Each row is where one point has got to under a steady rotation. How many steps took it there?
The counts run from 0 to 302.
[142 134 118 148 130 194 131 166 104 146 139  99 103 108 141  82 110 143
 151  91 133 148 127  60 136 144 131 128 133 138  94 105]  143
[111 157 119 123 160 141 158 171 105 131 132 105  85 162 113  73 135 150
 114 101 115 158 145 110 115 168  88  98 161 148 100 135]  289
[107 156 150 117 139 117 101 144 118 123 128 108  59 133 119 101 170 175
 106 124 125 139 151 102 104 158 135 171 182  98 127 121]  261
[173 119 129 146 110 149  70 154 131  96 125 136  92 144 117  84 163 182
 121 115 170 130 146 146 122 144 117 120 163 119  99 136]  231
[118 104 122 146  92 106 123 185 158 142 140 126  84 122 106  93 154 169
 137  89 102 104 113  97 117 144  96 129 157 129  92 132]  104
[123 144  91 124 126 134 125 143  85 145  97 118  85 125  95  77 198 154
 118 115 149 142 152 145 109 130 116 160 164 125 106 148]  59
[171 133 123 172 167 151 118 170 109 104 131 128  66 115 125  84 184 137
 139 138 123 138 133 108 118 150 132  92 132 123 100 102]  216
[161 130 130 150 116 147  78 160 137  99 130 131  91 148 110  84 159 188
 110 111 176 131 134 151 110 156 119 113 170 132 104 138]  230
[145 140 134 128 114 146 112 153 113 161 117 110 133  89  93  78 151 177
 150  62 142 164 145  93 133 124 100 150 150 119  97  97]  133
[168 141 103 163 118 192 109 167 139 115 123 121 105  96 148 102 143 161
 167 135 119 151 154  88 137 152 148 130 130  97  98 115]  3
[146 129 168 120  95 147  90 145  78 132 113 108  86 115 107  92 168 146
 105 115 124 159 133 103 109 115  96 152 165  92 114 104]  123
[141 128 102 146 113 133 113 172 174 104 103 127 101 121 119 106 172 194
 165 109 109 130 164 122 142 145 118 140 146  90  96 124]  243
[128 133 118 120 168 139 161 164 106 131 124 109  96 149 130  76 150 141
 130 119  95 175 176  94 131 162  88 102 149 133  86 123]  287
[145 143 171 114  88 145  88 149  83 129 121 113  90 123 101  94 160 148
 103 100 127 150 125 102 102 130  90 142 163  98 113 102]  122
[150 156 128 152 133 149 120 168 113 129 127 105  51 136  89  84 140 129
 103 141  84 114 120 108  90 142 127 160 144  93 131 142]  185
[129 175 112 102 125 135 127 146 115 146 115 121 100 140  90  75 155 163
 106 103 141 164 161 136  95 162 100 146 169 140 114 159]  55
[153 108 138 127 166 108  90 139 162 124 120 126  97 132 109  85 160 188
 131 102 144 136 178 115 141 149 130 179 161 106 102 121]  25
[166  97 136 149 146 157  92 141 131 132 120 104 133 146 116  58  98 161
 119 128 129 155 176 122 149 130 108 161 168 120  87 140]  161
[173 141 107 155 169 138 130 163 144 143 134 141 110  85  98  75 171 145
 160 112 116 155 153 101 121 155 126 109 126 134  92 106]  210
[152  92 111 155 109 153  90 154 135 107 114 130  83 132 135  82 178 185
 118 152 158 143 148 144 122 129 140 140 169 126 100 142]  233
[153 159 105 168 163 145 138 178 139 126 146 126  80 109  98  82 163 159
 140 104 130 127 119 103 106 164 130  94 131 148 107 112]  213
[133 159 171 118  89 141  97 160  99 133 129 112  82 122  96  93 151 159
  99  97 129 147 111 104  93 131  90 139 169 108 123 110]  121
[158 122 144 119 159 117  84 141 164 125 131 125 104 134 114  88 140 188
 126  90 150 132 172 114 138 163 127 173 164 114  98 128]  24
[103 139 138 158 145 108  99 153 123 127 143 114 104 129 106  70 137 167
 106 139 130 121 145 130 129 173 106 116 209 136  94 135]  87
[123 156 129 148 133 148 100 159 112 129 154 125 118 120 137  73 108 139
 121 143 119 129 152 107 128 200 109 107 189 136  80 138]  83
[159  71 113 118 148 128 117 153 142 134 117 127  60 138 144  94 176 160
 138 112 128 125 157  91 129 140 148 177 135 113  98 137]  31
[144 138  90 172 106 191 121 179 134 121 123 112  77  95 131  94 160 173
 156 126 139 127 121 100 118 135 166 139 134 122 114 125]  0
[123 146  90 119 114 144 119 145  85 149 106 119  80 125  99  77 181 147
 119 101 161 133 142 135 103 140 123 160 166 137 111 157]  60
[172 143 143 152 145 147  89 154 143  94 132 135 116 137 115  77 146 181
 116 135 141 166 167 141 118 163 104  99 165 128  98 123]  226
[166 154 127 150 143 134 115 168 120 112 114 111  69 135  87  91 143 128
 123 127  70 123 139 112 114 138 109 153 130  71 114 129]  183
[141 128 130 161 158 183 139 164 108 136 130  90 120 112 141  74 120 150
 152 113 106 168 158  72 152 137 117 123 140 121  92  91]  145
[139 132 107 125  96 158 108 152 104 146 118 117 131 143 116  62 117 152
 113 111 143 152 160 137 123 157  88 138 179 147  78 168]  301
[117 151 130 169 164 173 149 171 123 135 142  79 106 128 120  72 104 166
 130 110 111 160 141  86 140 145 121 121 154 143 108 103]  147
[125  89 132 144  90 126 130 188 126 136 128 118  61 124 129  98 168 145
 132 134  80 120 115  79 111 126 106 128 148 107  95 122]  108
[133 124 158 128  93 153 103 147  81 145 114 109  85 109 115  86 170 154
 100 135 128 165 131 102 100 106 112 162 174 107 118 110]  124
